128 stands for zero in the data rows.
Here are some points, one per row:
[ 98  59 141 129 164 140  93 105 235 115  88 111 140  96  56 158 101 192
  62  75 141 168 145  84 148 108  83 189 133  93 204 197  86 115  91 103
 106 120 176 155  84  94 141 203  87 140 119 136 129 212]
[165  32  89  77 121  86 159 114 156  80 105  91 225 183 195 104 107 165
  64 125 131  76 114 148 151  94 114 179 139 135  77  80 193  97 130 102
 159 167 133 108 110 171 172 114 128  91 102  99 216  69]
[172 202 186 171 131 152 167 171 102 125 174  51  99 189 228 202  75 174
 121 103 143 104 119 116 144 177 161 134 163 116  83 154 139  60 173 128
 111 138 136 151  94  45 155 166 124 160 203 117  83 140]
[112 181 150  63 191 101  65  81 136  77 192 163  97 133 113 194 167  60
  75 149 133 109  59 179 146 194 162 218 133 127 168 132 150 149  95 103
  67 153 181  94 129 110 101 119 158  93 118  82  74 104]
[ 80 177 128  91 114 132 190 128 107 173  67 112 183 110 215 178 217 140
 183 168 131  92 172 109 156 135 102 191  86 179 201 158 131  86  92  94
 159  65 171 179  92 118  69  94  74 143 123 163 137 110]
[109  86 112 178 127 229 119 148 151 129 132 217 145 153  77 129 163 134
 100 120 116  98  87 187 168 111 129  68 150 219 107 110  98  82 141 128
  71 163 130 157 122  87 112  76  77 210 157 191  77  84]
[189 131  98 190 112 108  57  97 102 107 115 134 138  54 156 137 129 138
 162 190 116  78  93  76 110  81  96 128  88 119 117  80 116 147 190 127
 131 136 110 150 122 110 164 133 135  90  86 126  71 160]
[117 161 162 100  45  54 137 103 203 203 123 169  98 137 187 137 108 188
  80 105 124 105 107 134 191  77  82  76 117  74  82 164  75 144  99 114
  97 142 115 126 201 119  89  79 209 130 126 148 129 132]
[142 202 165 100  73 107 207 136 164  73  66 145 125  63 114  68  99  72
  86  62 128 203 142 121 103  90 134 163 178 188  88  85 139  79 161 113
 138 104  89  92  84 119 131  89 134  62 118 123  81 105]
[ 91 103 180 155 205 107 122  70  87 114 128 127 175  93 184 201  74 124
 114  71 104 204 149 158 127 106 181 112 136 121 135  81  96 206  93 209
 124 147  96 166 202 103 140  74  48 129 138 161 131 112]
[ 79 117 199 167 205 152 111  92  69 164   7 114  73 156 125  82 127  94
  94 104  83 135 134  93 127 164  73 101 117  91 140 130 215 167 125  57
 129 170  82 118 128 115 126 119 190 151 181 120 136  81]
[127  82 101  83 176  72 122 172 103 136 161 142  92 156  65 165 114 204
 219 123  78 197  84  88 101 151 105 109 199 101  60 157 118  67  65 108
 151 148  94 147  91 152 141  59  83 132 114 103  85  99]
[136 138  85 151 105 174 104  70  61 145 197  75 104 152 115  77 162 132
 105 137 139 197  98 167 171 106 134 189 212 146 124 111  82 178 137  92
 146 115  65 179  95  70 124 170 150  95 169 157 235 168]
[ 62 113 117 119 107 205 159 103 194 210 148 157  75 149 150 140  50  99
 189 124  92  89 109 107 157 146 160 145 144 151  97  72 180 209 102 137
 155 154 161  73  74 169 135 105 102 134 108 123 129 225]
[109 131  70 182 187 103 144 152 150 158 122 175  90 156 108 113 132 111
 159 129 177 120 125 180 103 103 123 138  73  69 140  88 120  75 190 166
 170  95 111 134 173  57 137 122 130  85  85  89 145 129]
[124  87  85  61 111  62 174 107 101 114 192 101 106 111  83 157 121  67
  99 131 155 134 120  96 152 135  86  64  47 150  89 137 230 119 139 114
 120 119  90 114 148 102  65 218  76 144 187 146 103 163]
[100 170  83 130 127 116  64 111 152 122 100  63 126  81 131 131 118  59
 119 198 148 112 135  93  98 111 151  84 179 132 113 105  97  64 137 164
 124 107 163 149 190 161 178 123 129 177 143  96 181 130]
[207 135 111  91 119 152  86 187 148 155  96 117  79 115 120 107 139 113
 170 108 129 114 176 130  93 136 112 214 106 190  92 169 128 187 166 139
 163 141 180 197 210 144  96 139 118 129 112 112 121  95]
[128 185  74 116  86 202 179 179  50 105 103 127 179  94  41 200  67 182
  90 125 152 123 124 133  89  89 193 146  58 141 141 107 146 132  79  68
 146 107 119  76 145 119 188 100 206 173  85 116 149 105]
[159  77 193 201  69 133 141  67 118 119 121 102 236 173  63 109 128  55
 240 122 137 113 141 167 132 165 140 125 149 107 112 194 134  82 123  67
 104 132 124  90 183 137 116  82 136 119 139 127 122 197]
[134 175 183 109 117 220  99  93 120 123 113 178 118 174 148 140 198 213
 145 104 148 160  80  70 137 167 170  85 115 129 136 143 181  64 116 198
 121 125  89 110 177 212 114 196 133  56  82 150 180 162]
[ 86 134  98 225 130  65 157 129 129 174 146  53 121 142 104 159 111 186
 117 133 107 136 142 205 129 137 119 107 208 133 172 158 195 192 169 140
  77  83 145 125 101 229 111 182 135 107  73 166  78  69]
[185  61 153  89 171 151 191 169  69  78 169 170  55 100 189 115  99  82
 153 118 104 158 101 121 151 124 129 146 136  73 211 132  62 110 183  80
 103  98 150  82 151 218  94 118 148 201 119 180 174 150]
[ 95 107 154  84 121 182 143 101 156  97 166 134 110 110 119 118 159  96
 150 166 176  87 184 127 104 126  89  65 144  97 131 131  86 163 156 138
 173  86 135 159 132 111 245 143 146  81 115 111 108  71]
[185 134 108 100 170 100  92 169 189 162 154 109 122 110 146  55 179 145
 164  95 116 118 164  95 116 120 235 103  98 196 173 157 139 181 165  69
 168 124 159 156 165 104 121 116 129 142 117  96 125 106]
[ 71 158 105  44 130 124  94 198 103 163 124  69 209 201 122  82 158 126
 111 113  91 144 120 141 123 172  88 140  71  90 117 120  37 171 177 172
  88 163  74  64 102 148 159 146 121 160 150 168  78 176]
[157 190 173 171 173 110 165 119  74 199 196 201 183  66  81  56  77 131
  81 159 123  92 145 144 131 140 114 102  92 141 130 155  76  96  73 174
 137 163 152 155  73 213 100 166 124  67 196 104 122 128]
[200  82  97 185 152 133 127 145 189 106  93 122 118 150 132 142 165 119
 107 219 168 161 178  93 101 151 154 112 104 110  79  88  79 165 122 177
 111  64 127  96 103 115  91 103 163 113 151  99 125 122]
[184 188  88 135  56 112 109 119 158  65 135 207 143 118 171 119 132 127
 161 122  84 159 150 203  93 148  79  80 154  73 187 155 183 165  77 173
 153 199 136  87  71  80 106 174 130 211 141 137 184 122]
[ 71  70 162 161  66  78  85 212  84  84 137 104  75 129 120  76 142 103
 135 141 175  85 144  78 122  95 182 130 129 126 158 106 132 125  99 213
 143 132 138 152 112  97 130 119 169 113 106 119 123 123]
There is one direction along which these points spread out most. For each point below, how far along it does it lie, from 0 to 99? The average is 50, and the first point in the table lies past the average. One standard deviation of the points above along it is 16.
[ 91 103 180 155 205 107 122  70  87 114 128 127 175  93 184 201  74 124
 114  71 104 204 149 158 127 106 181 112 136 121 135  81  96 206  93 209
 124 147  96 166 202 103 140  74  48 129 138 161 131 112] 60
[ 95 107 154  84 121 182 143 101 156  97 166 134 110 110 119 118 159  96
 150 166 176  87 184 127 104 126  89  65 144  97 131 131  86 163 156 138
 173  86 135 159 132 111 245 143 146  81 115 111 108  71] 27
[189 131  98 190 112 108  57  97 102 107 115 134 138  54 156 137 129 138
 162 190 116  78  93  76 110  81  96 128  88 119 117  80 116 147 190 127
 131 136 110 150 122 110 164 133 135  90  86 126  71 160] 27
[ 71 158 105  44 130 124  94 198 103 163 124  69 209 201 122  82 158 126
 111 113  91 144 120 141 123 172  88 140  71  90 117 120  37 171 177 172
  88 163  74  64 102 148 159 146 121 160 150 168  78 176] 65
[207 135 111  91 119 152  86 187 148 155  96 117  79 115 120 107 139 113
 170 108 129 114 176 130  93 136 112 214 106 190  92 169 128 187 166 139
 163 141 180 197 210 144  96 139 118 129 112 112 121  95] 23
[ 79 117 199 167 205 152 111  92  69 164   7 114  73 156 125  82 127  94
  94 104  83 135 134  93 127 164  73 101 117  91 140 130 215 167 125  57
 129 170  82 118 128 115 126 119 190 151 181 120 136  81] 65
[172 202 186 171 131 152 167 171 102 125 174  51  99 189 228 202  75 174
 121 103 143 104 119 116 144 177 161 134 163 116  83 154 139  60 173 128
 111 138 136 151  94  45 155 166 124 160 203 117  83 140] 64
[134 175 183 109 117 220  99  93 120 123 113 178 118 174 148 140 198 213
 145 104 148 160  80  70 137 167 170  85 115 129 136 143 181  64 116 198
 121 125  89 110 177 212 114 196 133  56  82 150 180 162] 62
